One turn moves every row onto another: examples first, then more rows asked
gafu: -3.73	-1.06	+0.34	+2.06	+1.68	-0.53	+0.84	-1.03	-2.20	-1.54	-0.45	+1.80	+1.58	-1.03	-0.78	+0.92	-2.18	-0.99	+0.23	+0.22	+0.32	+0.14	-0.26	-0.30	-3.59	-2.87	+0.59	-0.74	-2.05	-1.41	-0.27	+0.98	+0.03	-1.81	+0.58	+0.60	-0.67	+2.46	-1.09	-0.01	-0.23	-1.04	+0.06	-2.59	-1.39	-0.39	+0.10	+1.52	+1.40	+0.02
Pobol: -2.74	+0.05	+1.62	+2.76	-0.23	+0.17	-0.84	+0.29	-1.29	+0.68	+0.58	+0.89	+2.22	-0.66	-2.92	+2.36	-1.16	-2.78	+0.96	-0.26	+0.41	+0.45	-0.55	+1.31	-0.80	+1.42	-3.75	-3.49	-2.32	+0.69	-1.99	+0.87	-2.15	+0.26	+0.52	+2.25	-0.38	+0.33	-0.18	-1.34	-0.01	-0.05	-1.95	-0.86	+2.03	-0.51	-0.47	+2.05	+1.01	+2.58
zafaf: -1.56	-0.49	+0.15	-0.68	-0.03	+0.65	-2.55	-2.23	-0.54	-0.57	-0.43	+0.12	+0.08	+0.65	+0.94	+1.53	-0.73	-2.13	+1.05	+2.26	-0.77	+0.25	-0.57	+0.66	-0.91	-0.04	-3.01	+0.69	-2.10	+0.11	-2.92	+1.46	-0.73	-1.17	+0.42	-0.77	+1.97	-0.69	+0.16	-1.45	-2.05	+0.36	+0.43	-2.67	+0.21	+0.01	-1.80	+1.56	-1.49	+1.07
nin: -1.70	-1.87	+0.08	-2.94	-0.76	+1.51	-1.40	-1.11	+0.59	+0.92	-0.22	+3.56	+0.70	+0.97	-0.77	+0.90	-1.28	-2.28	-1.48	+0.06	-0.03	+0.60	-1.77	+0.29	+0.18	-0.83	-3.43	-1.05	-1.61	-3.09	+0.32	+0.72	-1.57	-0.01	+1.56	+1.56	+0.69	+0.63	+0.62	-0.95	-0.66	+2.27	-0.39	-2.19	+1.18	-0.31	+0.15	+1.68	+0.41	-1.29
muv: -1.57	-0.50	+0.20	+2.65	+0.05	-0.11	+0.43	+0.26	-1.81	+0.79	+0.16	+1.34	+2.40	+1.81	-2.54	+0.10	-1.12	-2.62	+0.98	-0.22	-1.07	+0.95	-2.98	+1.19	-1.27	+0.86	-3.66	-1.39	-0.13	+0.14	-1.05	+1.30	-0.54	+0.23	-0.41	+0.72	-0.43	+1.10	+0.56	+1.07	-0.42	-1.74	-3.23	+0.63	+0.40	+0.07	-0.98	+0.20	+1.20	+1.32
gunog: -2.24	-0.46	+0.43	+3.12	+0.90	+0.97	-0.09	-0.20	-1.63	+0.20	-0.61	+1.45	+4.01	+0.08	-3.43	+1.46	-1.38	-1.73	+0.39	+1.22	-0.39	-0.12	-1.33	+0.17	-0.98	-0.38	-2.74	-1.45	-3.52	-0.35	-2.19	+0.90	-0.46	-0.75	+0.04	+2.06	-2.13	+0.95	-0.38	-1.34	-0.03	-0.54	-2.44	-0.82	+1.54	-0.04	+0.00	+0.71	+1.85	+3.40
puzen: -1.59	+0.56	-0.86	-0.31	-0.06	-0.38	-2.04	+0.11	-1.64	+0.81	-0.39	+1.05	+2.14	-0.55	-2.04	+2.25	-0.41	-2.71	+0.55	-0.45	-1.04	-0.34	-0.28	+1.74	-0.44	-0.08	-3.17	-1.91	-4.40	-0.02	-1.61	+2.43	-1.07	-1.27	+1.49	+0.52	+0.50	-0.30	+1.38	-1.88	-0.54	-0.26	-2.14	+0.08	+1.11	+1.11	+0.00	-0.69	+1.87	+2.62
Nop: +0.51	-1.07	+0.11	+0.94	-1.81	+0.75	+1.14	-0.37	-0.70	-1.18	-0.91	+1.25	+1.58	-1.43	-1.38	-0.72	+0.13	-3.23	-0.11	-0.29	-0.17	+3.30	-1.08	+2.15	-2.75	-0.46	+0.06	-2.31	-1.72	-1.72	-0.56	+3.08	-0.84	+0.81	+0.84	-0.29	-0.21	+1.20	+0.31	+1.02	-2.31	+2.05	+0.93	-0.56	+1.50	-1.64	-0.53	+2.89	+0.90	+1.18
bilud: -1.51	-0.92	+1.26	+2.41	-1.15	+0.16	+1.02	+0.57	-0.86	+1.76	+0.12	+1.90	+0.01	-1.35	+0.35	+1.21	-0.54	+0.27	+2.26	+0.14	-1.40	-1.18	-1.50	+3.27	-0.52	-2.11	-1.94	+0.52	-2.54	+0.37	+0.76	-0.90	-1.68	-2.46	-0.69	+0.55	-0.62	+1.01	+0.03	+0.54	-0.16	+1.36	+0.36	-0.84	+1.37	+2.94	+0.47	+2.36	-0.74	+0.58
sisu: -1.62	-1.05	+1.20	-0.83	+0.06	+1.56	-1.58	-1.98	+0.06	+0.53	-0.23	-0.55	-0.28	-0.10	+0.26	+1.88	-0.72	-2.85	+0.52	+2.21	-0.99	+0.28	-0.37	+1.48	-0.70	+0.17	-3.27	+0.77	-2.36	+1.33	-1.79	+0.79	-0.63	+1.03	-0.08	-1.19	+1.58	-0.11	-0.47	-0.61	-1.12	+0.79	+0.52	-3.06	+0.51	-0.30	-0.90	-0.01	-2.04	+0.59
nido: -2.76	-0.24	-0.01	+2.00	+0.55	-0.34	-0.45	-0.63	-1.16	-1.41	-0.32	+2.59	+1.26	-0.70	-0.16	+0.40	-2.03	-0.04	+0.06	-0.24	+0.04	-1.01	-1.32	+0.33	-3.20	-2.59	+0.38	-0.48	-0.91	-1.66	-0.63	+0.23	-0.14	-2.52	+0.60	-0.49	-0.37	+1.89	-1.02	-0.26	-0.92	-2.02	+0.53	-2.84	-1.85	-0.96	+0.33	+2.03	+1.49	+0.13
Dif: -0.56	-1.02	+0.98	+1.69	-1.45	+2.10	+0.35	-0.16	+0.74	+0.42	+1.03	+1.74	+0.56	-1.36	+0.26	+0.22	-0.19	-1.23	+2.09	+0.86	-1.23	-1.69	-2.36	+4.09	-1.11	-1.36	-0.54	-0.50	-1.96	+0.05	+1.01	-0.09	-2.32	-1.27	-0.42	-0.97	-0.65	+1.42	+0.27	+2.67	+0.93	+0.63	+0.02	-0.87	+0.73	+1.09	+1.77	+2.51	-0.62	+1.88
Legum: +0.67	-1.49	+0.29	+0.92	-1.98	+0.40	+0.95	-0.36	-0.87	-1.09	+0.48	+1.04	+1.55	-1.15	-0.90	-0.43	-0.02	-2.42	+0.05	+0.66	-0.99	+2.62	-1.07	+2.90	-2.70	-1.22	-0.64	-1.41	-1.32	-0.39	-1.04	+2.56	-1.08	+1.54	-0.20	-1.19	-0.93	+2.08	+1.10	+1.10	-2.07	+1.22	+1.56	+0.13	+2.36	-2.53	+0.13	+2.72	+0.37	+1.12
Nutaz: -1.34	-0.11	+1.37	+0.58	-0.87	+2.00	+0.29	+0.65	-0.28	+1.62	-1.18	+1.45	-0.57	-1.92	-0.05	-0.37	+1.85	-1.77	+0.71	+0.52	-0.17	-2.02	-2.82	+1.56	-0.70	-2.69	-0.66	+1.52	-1.83	+1.23	+0.69	+1.24	-2.53	-0.49	+0.58	+1.06	+0.21	+0.22	-0.16	+0.36	-1.64	-0.20	-1.30	-1.24	+0.64	+0.85	+1.34	+2.70	-1.00	+1.62
kepin: -1.77	-1.59	-1.33	-1.68	-2.77	-0.77	-1.17	+0.71	+1.89	+0.57	+1.14	+3.57	+0.74	-0.11	+0.54	+0.35	-1.50	-1.57	-0.33	-0.97	-0.25	+0.89	-1.61	+1.58	-1.72	-0.89	-3.27	-0.89	-2.21	-0.33	+0.15	+0.85	-1.11	+0.84	-0.03	+1.01	-2.04	+1.46	-0.45	-0.74	-0.49	+1.69	+0.14	-0.03	+1.93	-1.12	+2.16	+1.04	+0.55	-1.28
Medes: -3.83	-0.53	-0.32	+0.90	+0.75	-0.68	-0.19	-0.35	-2.13	-1.48	+0.57	+3.12	+1.97	-0.95	-0.69	+1.94	-1.84	+0.05	-1.03	+1.06	-0.09	-0.17	-0.08	-0.44	-3.15	-2.26	-0.89	+0.30	-1.33	-1.61	+0.53	+0.87	-0.78	-2.12	-0.89	+0.60	-0.63	+1.71	-1.12	-0.97	-0.54	-1.79	-0.37	-1.82	-1.49	-0.37	+0.23	+0.99	+1.26	-0.22
vozo: -0.68	-1.92	-0.71	+0.88	-1.89	+0.22	+1.14	-0.18	-0.73	-2.27	-0.98	+1.07	+1.63	-0.91	-2.42	+0.12	+0.04	-3.17	+0.07	-0.39	-0.87	+2.19	-1.20	+2.84	-2.26	-1.94	-1.18	-1.26	-2.33	-0.35	-0.37	+3.49	-1.63	+0.85	+0.07	-0.82	-0.78	+2.34	+0.79	+2.22	-2.01	+1.04	+0.80	+0.47	+1.70	-0.86	+0.25	+2.56	+1.13	+2.69
mivef: -1.21	-0.47	+0.89	+0.78	+0.26	+1.15	-2.22	-2.43	-0.80	+0.94	-0.11	-0.22	+0.17	+1.17	-0.08	+1.07	-0.67	-2.42	+0.81	+2.83	-1.95	+0.56	-0.95	+1.09	-1.86	-0.08	-2.17	+0.64	-2.14	+0.90	-3.70	+0.54	+0.23	-0.42	-0.36	-0.29	+1.07	-0.73	-0.38	-1.27	-1.91	+1.13	+0.64	-2.38	+0.67	+0.04	-1.65	+1.46	-0.91	+0.72
nuva: -2.00	-1.98	+0.07	+0.01	-1.00	-0.22	-1.91	-0.51	+0.47	+0.64	-1.85	+3.59	+0.88	+1.08	-0.54	+0.19	-1.13	-2.42	-1.46	-1.16	+0.49	-1.18	-1.67	+2.15	-0.82	-2.45	-3.24	-1.80	-2.30	-3.33	+0.24	+1.03	-2.25	-0.20	+0.74	+1.47	+1.10	+2.25	+0.64	-0.91	+0.05	+2.17	+0.46	-0.85	+2.10	-1.76	+1.02	+0.78	+0.55	-1.07
sur: -3.01	-1.42	+2.37	+1.31	-0.19	+0.47	+0.46	+0.15	+0.69	+0.41	+0.92	+0.79	+0.40	-0.51	-0.70	+1.09	+0.25	-0.62	+0.70	-0.12	-1.19	-1.46	-0.03	+2.33	-2.75	-1.41	-0.13	-0.38	-4.57	+1.22	+0.63	-1.55	-1.94	-1.42	+0.86	+1.01	-0.25	+3.15	-0.83	+1.91	+0.47	+1.10	-1.89	-0.75	+0.35	+0.99	+0.06	+0.57	-0.08	+1.41
sez: -2.80	-0.54	-0.08	+0.31	-0.56	+2.20	-1.66	-3.29	+0.32	+0.04	-1.01	+2.70	-0.59	+1.46	-2.09	+0.58	-1.12	-0.60	-1.24	-0.98	+1.37	+1.82	-1.58	+1.09	-2.01	-1.31	-1.57	-0.34	-2.25	-2.87	+0.43	+0.91	-2.83	+0.20	-0.03	+0.69	-0.79	+0.18	-0.48	-1.18	+0.43	+1.26	-0.70	-1.14	+2.21	+0.01	+1.05	-0.14	+0.49	-1.13

zafaf moves to -> Legum
Medes moves to -> sisu
Now these:
muv moves to -> sez
mivef moves to -> Nop
nin moves to -> Dif
bilud moves to -> Pobol
kepin moves to -> sur

One turn moves every row onto another: examples first, then more rows asked
pozat: +0.84	-0.93	-2.38	-0.72	-0.27	-1.35	+0.98	-2.23	-0.43	-1.58	-1.05	+0.67	-0.17	-1.00	-0.98	+0.04
Vatik: -0.92	-1.31	-1.95	-1.58	+1.80	+0.36	+0.15	+0.16	-1.86	-0.58	+1.78	+0.61	+0.32	-0.62	-0.95	+0.71
mek: -1.24	-1.45	-0.02	-0.84	-1.14	-0.35	+0.68	-0.21	-1.83	-0.54	+1.17	+0.31	+0.06	+2.11	+0.82	+1.45
zon: +1.87	-1.57	+0.36	-0.33	+0.04	-2.50	-0.47	-0.08	-0.64	-0.96	+1.70	-0.30	+0.76	-0.32	+0.65	-1.39
kogu: +0.53	-0.28	-0.66	-0.20	+1.79	-2.32	-1.01	-0.24	-0.08	-1.55	+1.38	+1.10	+0.25	-0.39	-1.01	-2.75
Duru: +0.01	-1.74	+0.79	-1.02	-1.91	-1.66	+0.32	-0.74	+0.70	-0.06	-1.39	+0.00	-0.82	-0.35	+0.78	-0.83
mus: -0.38	+2.17	+0.91	+2.67	+0.68	+2.02	-0.55	-0.76	-0.16	-0.79	-0.39	+0.66	-1.19	-0.39	+0.15	-0.02
gufi: -1.02	-0.46	-1.60	-1.54	-1.71	+0.22	+1.62	+0.12	+1.06	-1.60	-0.72	+0.05	+0.53	+0.82	-1.12	+0.52
zar: +0.94	-2.13	-0.47	-0.94	+0.16	-0.74	+0.00	+0.35	-1.92	-0.52	+2.33	-0.52	+0.85	-0.40	+0.73	+0.66
Sivo: -0.21	+1.55	+0.05	+2.77	+1.22	+1.33	-1.31	-0.08	+0.05	-1.14	-1.63	+0.85	-1.42	-0.85	+0.14	-0.54
lovun: -0.47	+1.34	-0.44	+1.77	+0.23	+2.62	-0.49	-0.13	-0.60	-1.41	-1.53	+1.53	-1.48	-0.47	+0.38	-0.01
fata: -0.75	+1.80	-0.17	+2.57	+1.35	+2.03	-1.19	+0.33	-0.98	-1.43	-0.41	+1.21	-1.03	+0.46	+0.16	+0.07
lop: -1.90	+0.15	-0.99	-0.24	+1.16	-0.66	+0.10	+1.30	+0.22	-0.87	+1.56	-0.96	+1.30	+1.33	-1.48	+0.84
Gid: -0.57	+2.16	+0.82	+2.31	+0.47	+2.49	-0.48	-0.55	-0.30	-0.84	-0.23	+1.06	-1.22	-0.19	+0.17	-0.01
Ziluf: -0.90	-1.01	+1.20	+0.81	+1.18	-2.92	-1.16	+0.23	-0.26	+0.41	+1.06	-1.12	+0.19	+0.71	+0.36	-0.24
labo: -0.74	-0.06	-0.13	-0.36	+0.22	-1.76	-0.16	+0.71	+2.47	-0.79	-0.55	-0.89	+0.56	-0.47	-1.42	-1.66
nivu: +2.07	-1.90	-0.89	-0.83	-1.32	-1.60	+0.69	-1.18	-1.10	-1.14	+0.43	-0.55	+0.46	-0.64	+0.77	+0.39
niliz: -0.44	+1.98	+0.77	+2.22	+0.34	+2.37	-0.45	-0.73	-0.07	-0.68	-0.75	+0.81	-1.45	-0.71	+0.24	-0.03

mek moves to -> Duru
nivu moves to -> zon
Now these:
Vatik moves to -> pozat
gufi moves to -> labo
fata moves to -> lovun
niliz moves to -> mus

